One vector is turned by the same rotation once a step. Each row is the vector after some number of steps, and that number follows the row.
The counts run from 0 to 654.
[-17   3  -2   8   1 -15 -20   2   2  -3  12 -10   6   9  -6  -3 -15   1
  13  -2  -1 -17 -14  14   3  -7   9 -25 -11 -17  -1  -7  14   5  -4  -7
 -12  -7 -10   9 -15   8  -7] -> 541
[  0  -2  10   9   3 -13  -5  -6   2  -5  -1   1  -4   5   6  -7 -25   4
  16   7   8  -2  -4   5  -4 -27   6 -17  -9 -20  12  -7  -4  -1   3   7
 -10  -7 -19  10 -14  21  -8] -> 230
[  1   6  -7  -1  -6  -5 -11   4  14  16   3 -14 -11  -9  -6 -10   5   5
  14  -9   0   0  17   0 -22  -7 -23   2  -7   0   1  -1  -4  -1   5 -14
  -9 -24  -6  23  -8  12  -2] -> 287
[ -9   6  -3  12  -3  -1 -16  -6   8 -15  11   1   5   0  -1 -18 -21  -8
   9  -5   4   3  -2  17   1 -16  14 -24 -20 -16   3 -11   3   2 -11  -2
   2  -3 -11   2 -15   5 -15] -> 225
[ -5  -8  14  11  -4 -17 -17   4   4   0  -5  -2 -10   3  16 -16  -6   5
  16   4  16  -3   5   1  -1 -28   0  -8 -16  -7 -11 -19   2  10  -1  -1
 -19 -14  -9  14  -8   0  -9] -> 253
[-12  -1   3   4  -7  -9 -18   2   7  14  10  -8 -10  -6  -2 -12  13  11
   9  -6   8   0  13   7 -17   3 -20  -3 -12  -9 -12 -17   0   4   0 -24
 -12 -21  -6  13  -2  -9  -3] -> 275
[-14 -18 -12  -3  -1 -14  -4 -15  24   2  -5 -15   6  15  -7 -13   2   7
  20   1   0  -6  -6   2  -8 -12  -5 -21 -15  -5 -10  -3   1  -6  -3 -15
   1 -13  -5  18  -1   2  -3] -> 12
[ -8  -7   8   3  -4  -4 -18   2   7   5   4   1  -3  -6  25 -29  -5   1
  14  -3   3 -15  -4   6  -3 -19 -12  -3  -9 -10  -3   7   0  -9  -6  -7
   2 -10  -8  23 -15   8 -15] -> 136
[ -9   1   0   5   5  -3 -12  -5  24 -10   7 -25   2  -4   9 -18  -8   4
   9 -15  -1  -8 -13   5  -8 -23  -5 -22  -1  -3  -9 -11 -15   1  -7 -12
  -6 -15   1   9 -10   2 -14] -> 447
[  4  13  12   9  -1  14 -19  -2  11   1  12  -4 -18  -7   8   2  -6  12
   4 -11   3  -7   2   5 -10 -12 -19  -4   7 -14  -6  -7 -19   0   0  -3
 -15 -25 -13   6  -5   7 -15] -> 599
[  3   6   4  11 -11  -7 -16   8   1  11   4   4 -11   3  -7   0  -6   2
  17  -6   1  -7  12   4  -4 -13 -13  -2 -16 -13   4   1   7  14   7   9
 -21 -21 -15  18 -19  17  -6] -> 399
[-20  -7  -1   0   7   0 -24 -18   9   0  16   6 -10  22  12 -16 -10   6
   5   1   5  -8 -12  11  -6 -12  10  -7   2 -12  -7  -5   2 -19  -3  -5
  -1 -11 -15  -4  -9   0 -18] -> 32
[-11  13  -3  15  -5 -10 -15  -6   9 -12  11  13   9  -4  -6 -18 -19  -2
  12  -9   7   2  -2  15   2  -7  14 -17 -12 -17   5 -11   4  -2  -9  -1
   3  -5 -13   0 -21   1 -12] -> 226
[ -7  19 -28  10  -8  -8  -7  -6  15   2   0 -12   1   5 -22   4 -18   1
  12 -15   2   4   3  15 -13  -2   3 -11  -1  -2  -7   1  -7  -6   0   0
  -2 -16 -21  -3 -16  -1 -11] -> 197
[-10 -14  -7  -4  -9 -11  -4  -4  10  13   4  -3   5   9  -2 -18  -7   6
  19  -3   5  -8  -4   2  -9  -9 -18  -7  -9 -18   2  17  -1 -18   0  -5
   4  -9 -14  26 -22  15  -7] -> 6
[-12  -1  24   3  -3 -17  -8   5  -1  12  18  14  -7  -3   4 -18   2  19
   6  -2  11   3  13   6 -10   0 -11  -3  -8  -9   5 -11  -6  -7  -4 -10
  -6 -16 -14  20 -13  -2 -12] -> 257
[ -9   9  -5   3  -4  -1 -24  -3  13  -6  14 -11   2  -7   3 -27 -11 -11
   9 -16   3  -8  -9   2  -1 -14   0 -13   3 -16  -1 -12   6   3   0 -17
  -3  -7   5   2 -21   5 -13] -> 436
[ -9   9  -8   4 -14   3 -12 -16  10  -2 -11   7  -5  -3 -15  -9 -23  -6
  20   2  11  13  18  -7 -15  -8  -9  -1  17 -22   0  -1  -9  -9   7  -6
  -1 -15  -9   9 -11   3 -13] -> 625
[-12  25 -13  10  -5   8 -14  -3   7  -2  -3  -6   0 -15 -18  -6  -9   0
  15 -10   3   8  12   9 -13  11  -8 -11   2  -7  -1  -6 -12  -7 -10  -9
   4 -18  -2  17 -11  -6 -18] -> 619
[-20   2  -4   1  -4  -8 -20   3   7   2  15 -10  -2  11 -12 -19 -18  -7
   6 -11   6   7   5  -3  -6 -12   3 -10   7 -13   1  -4   4  -1   2  -6
 -10  -9   7  10 -26  -6 -22] -> 425
[  1   7  -7  14  -3  17 -25  -9   6  -1  -8  -4 -14  -9  24 -18  -4   1
  13  -5  12  -4  -3  14  -5 -16  -9  -1 -10  -8 -20  -6  -8  -9  -8  -5
   1 -13 -13   1  -6   1 -14] -> 476
[-22   7   4  -3   3 -11 -25   2  -4  10   9  -4 -13  -1   3 -14  -6   4
   2   3   6   7  17  10 -21  -6  -2  -1   8   0   0 -12   3  -6   1 -25
 -10 -16  -6  10   0  -8  -9] -> 273
[-12  10 -24   7  -4   3 -20 -13  15  11  -6   5 -14   6  -6 -17  -3  -1
  15  -9   6   4  13   1 -14  -8   0  11   3   3 -14   0  -1 -13   2   3
  -1 -23 -10   3 -14  -6 -17] -> 174
[-12  -2  19   6  -4 -24 -12 -11  14  -8  10  22   0   0   0 -17 -10   4
   8  -1  10   2  15   7  -4 -15  10 -10   2 -17   4 -22  -1  -5   2 -14
  -3 -11 -12   1  -6   1  -7] -> 244
[-13  -9  -9   4  -5 -16  -7   3   3   9  12 -12   6  10 -12 -11  -5   9
  12  -5   0   0  -6  15  -7   0  -7 -23 -32 -11   6  -1   8   1  -5  -8
  -6  -5 -15  20 -16   8  -1] -> 539
[-15   2 -19  -5   5   9 -20 -13   8  -2   5 -27  -6  11  -5  -6 -18  -6
   7   1  -1   6  -3   8 -19  -8  -6 -16  12 -13  -2   3  -3 -14  -1 -20
  -2 -11  -3   6  -6   2 -13] -> 313
[ -1 -15  -1   6  -2   7  -6 -21  19 -10   0  -4  -3  14   6 -11 -13   6
  15  -3   4   1  -9  -1  -2 -22  -7 -18  -7 -18  -8   4 -18 -14  -5   6
   5 -13 -13   7  -8   9 -17] -> 335
[ -8 -16   8   7  -7 -11 -12   2   7   8  21   0  -3  13   6 -22   1  11
  10 -11   9  -7 -12   2   3 -15  -5  -9 -19 -17  -6 -12   5   3  -3  -3
 -10  -6 -11   6 -22   2  -8] -> 557
[  4  -3   9   2   4   6 -16 -12  11  10   9   6 -24  -1   7 -23   4   7
   8  -5   7   8   9  -3 -15 -19 -12   3  -9  -6   4 -15 -10  -3   3  -4
 -14 -20  -6  12  -8   7  -8] -> 586
[-10  12  -4  -4  -8  -6 -21  -3  19  10   8   6  -9  -6  -7 -10  -3   0
   5  -9   3   0  23  -1 -22 -12  -8   9  18  -5  -3  -5  -2  -1  12 -24
  -8 -23  -6   7  -4   2  -6] -> 285
[ -8  18  -3  11  -3  -8 -19  -6   6 -12   1  -8  -4  -5 -20   4 -23  -7
  14   0   3   5  11  11 -11  -6   4 -22   2 -18   2 -22   0  11   4 -15
 -14 -15  -5   1  -4   1 -10] -> 91
[-15   4   0   3  10 -11 -21 -10  12  -5  18  -4  -7  -1   6 -22  -3  -1
   4  -8   1  -5  -7  13 -10 -13  16 -16 -10  -3   1 -24   8   1  -3 -20
  -7 -10  -3  -6  -6   2  -6] -> 565
[ -1   8  -2  13 -15 -11 -13   5   5  12   2  12  -6  -3 -15  -5   1   3
  17 -12   5  -7  16   2  -4  -3 -11  -2 -18 -13   0  -6   9  15   5   5
 -15 -21 -17  14 -18   8  -3] -> 398
[  2   7 -15   5   0   4  -9 -10  11 -10  11 -10  -2   5 -10   4 -23   0
   6  -6  -6   6   2  18 -13 -15   2 -24 -12 -13  14   4  -9  -8  -1  -2
   1  -9 -23   8 -12  23  -8] -> 207
[ -6  12  -4   6  13  -1 -13  -3   8   3   6 -21  -6 -13  21 -19  -9   6
   9  -6   4  -9 -17  16 -16 -12  -2 -11   2  -2  -2  -6 -12 -14 -11 -15
   2  -7  -8   7 -10   7 -10] -> 459
[-14  -2  18   7   2 -12 -19 -10   2 -10  10  17  -2   2   9 -13 -18   3
   7   4   9  -2   4   9  -2 -17  12 -12   0 -20   3 -19   1  -2  -1 -10
  -6  -9 -13   1  -8   1 -12] -> 243
[ -6  21 -10  11  -8  10 -13  -7   3   4  -4  -1  -4 -17 -18  -5  -7   3
  21  -4   7   3   5   5 -10  17 -19 -10  -8 -17  -4  -2  -9  -6  -8  -4
   1 -16  -5  21 -13   0 -10] -> 620
